In the rows, zero is written as 128.
The rows of Z fall into several groups, and each row is roughly a mix of its group's hidden directions.
Z:
[[169 138  99 161 162 129 128 120 105  91 145 136 130 124]
 [173 121 120 116 138 112 119 131 169 113 143 119 101  89]
 [ 95 110 138 103 101 127 129 124 110 163 107 137 145 173]
 [151  94 106 108 142  97 129 165 148 138 116  99 140 104]
 [179  99 127  87 107 129 105 114 147 139 143 135 118 118]
 [ 79 106 139  95 102 130 127 135 137 168 117 132 141 148]
 [115 114 138 162 129 160 139 110 140 173 109 134 165 142]
 [161 145 164 146  94 131 112 101 150 158 137 109 129 145]
 [192 131 119 155 139 134 112 125 118 122 154 102 144 115]
 [106  88 113  89 136 129 115 156 114 153 152 103 145 117]
 [121 102 130  90 118 144 118 152 123 147 106  88 134  89]
 [ 70 150 129 159 144 138 148 146 103 120 133 134 152 136]
 [114  97  85 127 147 115 139 163 141 141 113 135 169 120]
 [106 167 126 126 117 100 137 128 122  84 121 160 100 147]
 [ 79 109 135  98 104 127 131 125 139 162 109 148 131 157]
 [114  86  91 113 144 107 134 155 149 155 104 122 150 127]
 [124 144 118 156 140 109 141 107 131 113 146 177 126 172]
 [108 124 139 103  90 151 113 114  99 151 141 146 150 165]
 [148 108 123  91 122 124 113 138 162 125 174 142 123  95]
 [109 179 139 171 133 120 125 117 150 114 138 111  97 126]
 [118 120 125 147 156  96 155 138 148 137  73 108 114 135]
 [192 146 123 166 137 130 117 104 124 112 144 122 127 132]
 [187 136 132 139 133 132 117  93 142 113 120 121  89 117]
 [104 156 149 112 109  97 139 173 110  99 148 124 137 122]
 [179 153 156 167 120 122 142 119 151 119 105 121 128 117]
 [110 128 116  79 123  87 120 149 122 104 134 122  90 132]
 [ 86 160 132 157 125 147 135 130  82 119 122 126 148 151]
 [120  83 107  86 139 115 116 155 128 151 138  98 132 115]
 [158 170 174 152 109 140 129 117 116 104 148 122 120 118]
 [ 94 147 149 159 118 166 136 106 115 142 132 153 151 152]
 [184 120 129 127 132 145 111 101 152 122 162 140 114 103]
 [189 127 130 114 108 145  99  96 133 123 147 130 112 119]
 [152  85 134  92 106 136 120 106 133 163 122 147 136 152]
 [140 140 163 126 114 135 121 148 140 133 134  76 125  83]
 [141 105 128  95 123 136 118 155 129 136 112  85 129  80]
 [ 78 144 138 157 131 144 143 123  96 139 117 136 151 162]
 [182 141 130 154 141 132 119 135 122 110 150  93 133  95]
 [ 87  90  95 114 141 126 132 150 133 159 118 134 159 137]
 [129  97 130  88 113 134 117 155 133 153 116  90 140  94]
 [128  88  95 111 145 108 132 166 142 148 119 111 157 112]
 [115 133  94 141 164 118 145 125 111  88 128 171 118 141]
 [131 154 130 163 132 115 137  97 134 115 142 169 120 172]
 [ 97 102 112 134 140 168 124 129 111 159 146 136 171 131]
 [133 162 135 119  90 150  94 112 111 114 173 131 123 128]
 [134 180 135 175 129 137 120 104 119 107 124 108 106 133]
 [ 73 144 126 151 140 125 150 151  98 124 105 121 149 144]
 [112  96 133  92  96 137 114 125 136 177 111 119 143 143]
 [171 162 162 136 116 131 121 111 121  98 145 116  97 114]
 [174 133 139 119 103 144  98  88 146 133 155 134 106 129]
 [ 58 137 135 116 139 129 150 149 121 110 117 143 115 118]
 [120 170 137 173 125 158 123 102  93 116 131 125 130 147]
 [171 112 120 144 159 108 141 124 152 126  87 109 106 113]
 [152  91 134  87 103 118 118 112 143 162 106 132 121 150]
 [109  96 107 121 141 147 126 156 113 151 151 119 177 112]
 [167 108 130 118 116 142 107 139 124 153 135  79 150 102]
 [143 155 128 164 135 117 135  94 134 112 139 166 116 168]
 [148 158 121 165 161 124 139 128 114  80 145 133 116 112]
 [172 147 165 141 102 128 115 118 154 140 135  92 120 113]
 [183 152 121 160 146 129 125 110 122  92 131 123 109 113]
 [ 81  91  98 102 138 125 128 151 123 155 129 129 152 137]
 [164 158 153 135 116 113 126 100 142 105 113 125  80 131]
 [139 174 170 162 118 139 130 112 134 113 130 106 103 113]
 [158 136 162 133 104 142 111 132 136 152 138  76 137 104]
 [111  94 105  88 137 107 123 171 121 136 143 108 143 112]
 [ 91 116  90 122 162 126 144 140 102 101 122 163 130 134]
 [ 83 117 154 103  94 137 125 129 138 171 116 122 137 144]
 [161 103 103  91 142 103 111 141 135 119 133 101 100 105]
 [ 63 158 131 150 132 131 140 149 108 119 140 129 144 137]
 [134 109 121 143 162  99 155 138 152 136  76 111 115 126]
 [ 64 140 127 141 134 128 147 155 100 127 123 131 154 141]
 [134 135 172 117  86 119 120 124 168 160 126 107 119 128]
 [ 75 102 101 100 132 106 134 152 132 146 113 137 135 148]
 [142 125 123 158 162 104 150 129 148 126  79 105 107 123]
 [154 165 167 142 111 135 123  93 126 109 130 127  90 134]
 [116  85 133  91 110 131 131 124 126 166 123 152 150 157]
 [132  87  96  86 143 104 116 156 134 137 131 103 123 112]
 [159 103 106 124 143 105 134 170 142 129 123 105 157  97]
 [122  85 116  94 140  97 146 162 144 142  99 125 135 120]]
One row of each group comes first, with its name. Which group is each row after those in?
[178 151 115 167 150 131 126 103 116  96 138 135 118 131] : (29)
[123 143 131 108  98 155 103 126 105 116 182 146 144 123] : (40)
[103 154 156 125 109 144 120  87 114 125 134 142  91 158] : (12)

[168 149 166 141  97 132 114 105 153 143 126  99 113 124] : (29)
[ 95  90 121 102 142 101 151 164 151 147 117 136 142 124] : (40)
[109 132 128 102 118  77 142 181 130 112 125 117 133 122] : (12)
[133  84 112 113 143 137 122 154 127 159 142  99 164 106] : (12)
[134 105 133  94 118 138 118 155 130 141 111  84 130  82] : (29)
[130 151 121 165 141 117 137 103 124 111 147 170 126 170] : (29)
[ 78 105 103 131 138 154 129 127 119 156 129 150 161 146] : (12)
[164 148 143 128 120 105 126 103 149 109 104 124  76 133] : (12)
[182  85 122 100 132 118 125 119 155 142 112 129 117 117] : (40)
